In the rows, 128 means zero.
Each named turn below is shown by a few rows before and after it. Which turns, in which order, take the first row of each later pair to the second? The first pair is answered.
beke (before -> after):
[126 129 146 108 128 134 127 123 138 145 114 136 111 123 125 139 131 140
 122 146 139 118 123 120 133 170 149 104 127 128 139 121 122 109 118  93
 132 125 119 120 131 104 117] -> [120 126 131 112 129 138 131 125 139 144 105 145 121 116 128 145 131 132
 115 144 131 127 115 109 144 163 152 105 137 127 142 112 120 125 131  89
 129 127 110 123 142 108 106]
[132 139  87 142 126 150 141 122 134 137  88 132 164 163 139 153 108 101
 131 124 107 116 105 127 121 137 119 149 143 135 119 136 127 168 137 152
 159 118 160 145 120 130 127] -> [141 135 109 143 118 151 136 115 130 136 103 124 155 173 133 145 107 112
 143 124 119 106 113 141 107 146 114 144 126 139 121 139 120 149 131 152
 171 129 171 150 117 125 139]
[110 123 102 154 113 119 135 141 145  87 115 124 128 138 125 125 109 120
 140 142 150 126 127 103 118  87 128 105 138 127 119 116 102 123 155 108
 138 154 124 174 122 130 115] -> [132 125 167 128 121 138 131 106 131 130 136 122 104 150 118 116 135 151
 150 131 151 106 143 153 102 138 128 123  88 130 123 141 124 100 110 135
 148 142 130 129 120 110 155]
[129 119 131 124 126 144 136 133 117 147 133 137 127 144 136 121 129 116
 126 128 119 138 128 112 108 145 121 140 127 143 116 133 128 124 111 148
 124 133 137 102 132 137 134] -> [123 112 113 129 120 140 142 142 121 137 118 141 138 142 131 127 122 112
 122 129 119 146 132 102 117 134 117 138 139 146 123 126 133 132 123 138
 116 135 131 106 135 139 121]
bepo (before -> after):
[ 96 149 121 174 122 136 183 135 132  75 154  67 101 127  90 104  70 108
 162 155 238 138 117  96 136  96 135 113  78  95 143 113  77 117 154 101
 140 132 101 184 120 116 105] -> [147 130 143 167  97 135 174 123  96 106 166  94 104 200 121 104  70 124
 176 149 217 123 109 137  67 150  88 164  99 147 151 133  78 102 118 161
 164 111 151 150 144 146  83]
[147 159 130 106 157 145 128 141 134 133 135 122 148 157 134  95 119 134
 114 145 135  93 122 108 102 134 138 136 149 112 145 130 126 143 139  98
 139 102 136  95 132 149 177] -> [145 160 134 107 162 144 128 140 135 132 135 120 147 147 135  89 125 132
 113 147 138 102 123 110 112 134 142 135 134 105 144 129 131 148 142  95
 131 103 126  90 131 139 181]
[131 130 156 103 114 107 111 104 129 137 130 128 147 156 135 162 110 139
 112 168 140 101 110 106 105 178  85  85 137 156 176 123  94 130 133 120
 171 136 144  93 142 153 116] -> [128 136 176  85 136 121 123  81 126 161 139 126 131 129 114 165 148 145
 121 146 133 112 122 136 135 182 115  88  93 127 174 141 126 136 115 120
 137 138 112  60 135 117 147]
[137 148  86 136 104  70 148 138 168  84 123 126 149 112 151 103 149 135
 125 152 121 135 135 101 120 113 130 101 160 102 142 136  74 112 135 125
 104 130 125 171 142  91 140] -> [164 135 108 124  99  74 135 127 144 115 144 136 144 154 165 103 173 155
 131 141 107 135 130 142  83 160 112 137 168 130 146 151  83  99 103 164
 119 109 147 131 156  97 138]
tep (before -> after):
[113 118 121 111 110 110 122 103 127 127 136 106 125 121  95 128 115 139
 150  96 135 143 110 118 140  94 123 123 126 118 128 123 124 144 135  95
 120 137 129 136 117 108 117] -> [114 115 123 113 114 109 109 108 126 117 128 103 126 119 102 137 107 141
 136 110 134 121 115 102 144  95 127 102 135 124 140 121 118 146 138  83
 138 136 130 136 119 110 124]
[129 141 120 145 144 109 121 125 154 115 119 126 148 104 141 105 116 119
 104 141 145 132 137  86 121 122 130 109 138 112 116 127 121 150 167 100
 156 116 121 150 130 116 132] -> [144 131 111 146 126 107 128 124 146 109 128 127 140 143 131  87 128 125
 135 125 151 149 133  98  85 127 113 142 133 116 100 121 108 148 151 122
 150 132 143 160 132 117 121]
[ 94 142  93 114 141 142 122 130 146  60 159 144 172  87 145 146 189 102
  82 113  79 142 124  98 157 136 168 153 146 171  75  71  99 158 131 140
 104 100 138 166 146 117  90] -> [103 140 113 123 133 143 113 142 145  45 156 141 184 112 160 142 163 108
  72 137  93 114 132  87 143 146 148 138 170 188  84  70  83 147 136 142
 140  98 159 177 146 126  87]
[152 102  77 120 116 117 126 138 118 141 117 156 137 136 176 150  97 100
 137 112  88 159 116 126 101 146 104 169 189 168 108 129 107 151 161 141
 142 113 124 133 148 182  89] -> [139 104  65 110 130 121 128 123 124 149 108 155 134 105 172 158 117  94
 131  99  69 182 107 126 128 132 122 166 176 149 108 128 127 172 162 140
 108 112  95 119 145 169  97]
mez (before -> after):
[106 136 110 145 129 123 124 139 140 123 112 125 141 118 142 152 109 116
 102 152 119 129 123  94 143 126 144 103 155 124 140 135 124 144 155 115
 130 106 109 140 131 136 124] -> [120 130 114 157 113 117 122 139 135 118 118 129 141 148 136 142 103 125
 122 158 131 114 123 101 108 135 116 113 164 135 135 135 110 124 144 127
 146 119 142 158 137 149 117]
[117 135 120 117 155 143 127 131 129 130 121 127 138  98 141 149 134 121
  97 151 115 125 124 106 167 128 144 106 140 114 141 134 147 146 147 114
 118 116 102 102 121 116 134] -> [121 132 131 143 129 128 123 145 134 106 127 116 139 123 130 126 104 131
 115 168 150 101 136 104 137 127 118  98 148 125 139 118 115 115 149 105
 161 134 140 151 113 126 135]
[110 122 124 130 118 136 140 138 134 109 133 114 140 144 119 112 111 122
 145 154 153 115 126 116 114  97 104 112 132 131 119 114 119 112 124 115
 134 136 135 156 128 130 123] -> [130 113 120 113 113 139 136 130 113 130 148 123 141 165 129 116 134 128
 152 128 132 132 116 139  93 117 101 151 127 144 110 124 128 118 110 149
 116 118 136 124 135 133 116]
[151 155 110  80 130 142 114 170 143 103  94 171 135 155 155 103 145 133
 154 150 138 140  96 132 148  89 115 141 136 147 157 152 119 114 140 101
 142 141 175 148 156 114 118] -> [161 154 114  69 131 145 119 164 138 117  92 179 132 149 160 107 156 129
 154 137 127 151  91 144 149  94 118 151 129 153 151 147 129 122 133 118
 135 131 167 142 165 114 112]
Pairs:
Between the rows of a pair lie 2 to 4 turns.
[116 159 100 133 118 143 166 169 141 125 108 116 104  91 142 145 108 123
 136 144 107 131 145 100 166  94 163  95 144  96 130  98 116 159 136 104
 104 118 105 133 130 141 149] -> [145 138  92 124  96 143 168 156 113 154 126 140 109 143 144 128 126 122
 162 110  85 165 126 138 123 120 133 156 146 125 115 109 119 162 113 156
  87 114 127 110 148 167 114]
bepo then tep
[147 113 126 123 120 121 168 160 128 122 150 122 129 193 160 115 127 136
 157 123 169 145 121 129  85 116 137 129 112 126 144 133  98 118 101 134
 153 161 154 157 128 138 113] -> [119 126 117 102 153 135 171 156 137 140 137 121 131 124 166 145 146 120
 129 119 139 163 116 113 155 103 176 112 102  99 157 141 141 154 117 113
 107 137  96 116 125 116 128]
mez then mez
[121 115 138 100 175 135 114 138 126 140 118 114 130 108 142 148 156 118
  83 116 102 133 128 147 157 158 156 104 129 110 147 155 152 139 147 110
 136  97  76  84 119 121 144] -> [111 124 151 102 177 135 119 131 134 137 113 105 125 102 127 141 162 122
  91 118 119 128 135 146 156 148 160  91 111  99 142 158 151 128 147  95
 143 110  80  93 115 108 160]
mez then bepo then mez then bepo
[101 143 116 126 159 119 134 136 152 107 111 123 127  69 120 145 145 112
 109 138 120 123 135  91 184  91 175  86 114  88 136 121 136 142 151  91
 102 123  74 128 121 105 143] -> [164 114 162 125 113 116 125 117 121 125 156 135 115 193 124 103 130 153
 156 123 141  77 148 159  66 155 104 142 115 146 130 135 112  84 108 146
 175 128 170 124 127 124 140]
mez then bepo
[151 124 122 129 109 117 138 102 108 130 152 133 114 174 121 102 153 128
 182  97 129 153 132 158  68 150  98 182 117 148  89 136 111 131  99 163
 112 131 146 133 134 130 105] -> [116 138 111 118 160 125 128 123 129 142 115 136 128  79 154 165 146 105
  96 132  93 132 126 104 161 134 147 116 151 120 131 140 145 178 142 121
  98  84  62 101 139 128 116]
beke then tep
[115 109  76 128 126 112 130 138 142 136 120 151 149 131 168 170 120 112
 106 116 102 136 126 111 127 127 136 133 170 134 119 125 121 159 145 140
 118 105 101 121 128 148 106] -> [132 102  85 122 112 110 138 127 130 138 142 149 136 172 157 141 131 128
 147  97 113 147 134 146  86 140 120 169 144 144 106 135 109 139 123 163
 119 122 138 135 119 139 111]
bepo then bepo then tep then tep
[132 132 151 119 158 137 143 117 124 169 127 134 118  96 136 136 149 139
 105 123 104 131 128 140 148 139 140 129 109 122 143 145 146 130 122 131
 106 105  96  86 125 105 154] -> [132 135 168 124 153 136 140 111 126 166 134 126 111 108 124 127 149 152
 121 128 124 116 144 154 135 145 142 132  92 121 147 145 136 107 117 135
 125 117 112  96 121  99 166]
beke then beke then beke
[150 110 107 140 123 119 151 110 121 123 146 142 155 136  96  95 163 133
 161  88 145 169 117 160 107 142 139 204 109 128  95 134 127 146  92 164
  86 123 150 119 153 109  98] -> [145 101  88 165 102 112 144 136 131  88 138 152 171 154 106  91 130 131
 160 107 169 148 109 132  95 125 118 182 144 139 101 115  90 136 105 146
 121 138 174 163 144 132  80]
bepo then mez then bepo
[149 133 120 143 101 122 142 128 137 113 135 124 125 169 128 114 115 126
 172 137 148 130 121 135  92 137  98 143 145 148 118 118  98 113 124 129
 148 143 155 147 125 129 103] -> [132 147 141 116 141 144 148 105 143 142 136 113 109 112 109 125 155 128
 163 121 134 146 126 156 143 132 146 137  94 115 123 137 149 132 118 114
 105 133 103 106 118  82 145]
bepo then mez
[124 132 149 146 122 142 114 131 133 120 124  97 113 125 118 122 110 134
 129 153 156  82 141 133 131 132 114  93 107 117 141 123 117 112 130  95
 154 162 139 151 120 121 144] -> [129 128 165 131 131 155 117 112 126 140 132 105 105 125 116 115 128 134
 132 132 149  83 145 158 129 143 123 107  89 114 137 139 132 108 121 110
 144 153 141 127 115 116 149]
bepo then bepo
[162 113 143 142 165 142 105 152 120  94 146 138 135 148 191 162  97 146
 127 160 119  96 140 141  94 153 111 107 187 150 172 156 135 110 131 153
 164 131 174 139 141 134 133] -> [165 112 139 121 175 146 111 133 107 123 154 144 129 147 186 166 138 145
 148 123  87 147 132 171  99 155 131 153 162 135 156 171 166 131 114 180
 113 123 155  98 150 129 123]
mez then tep
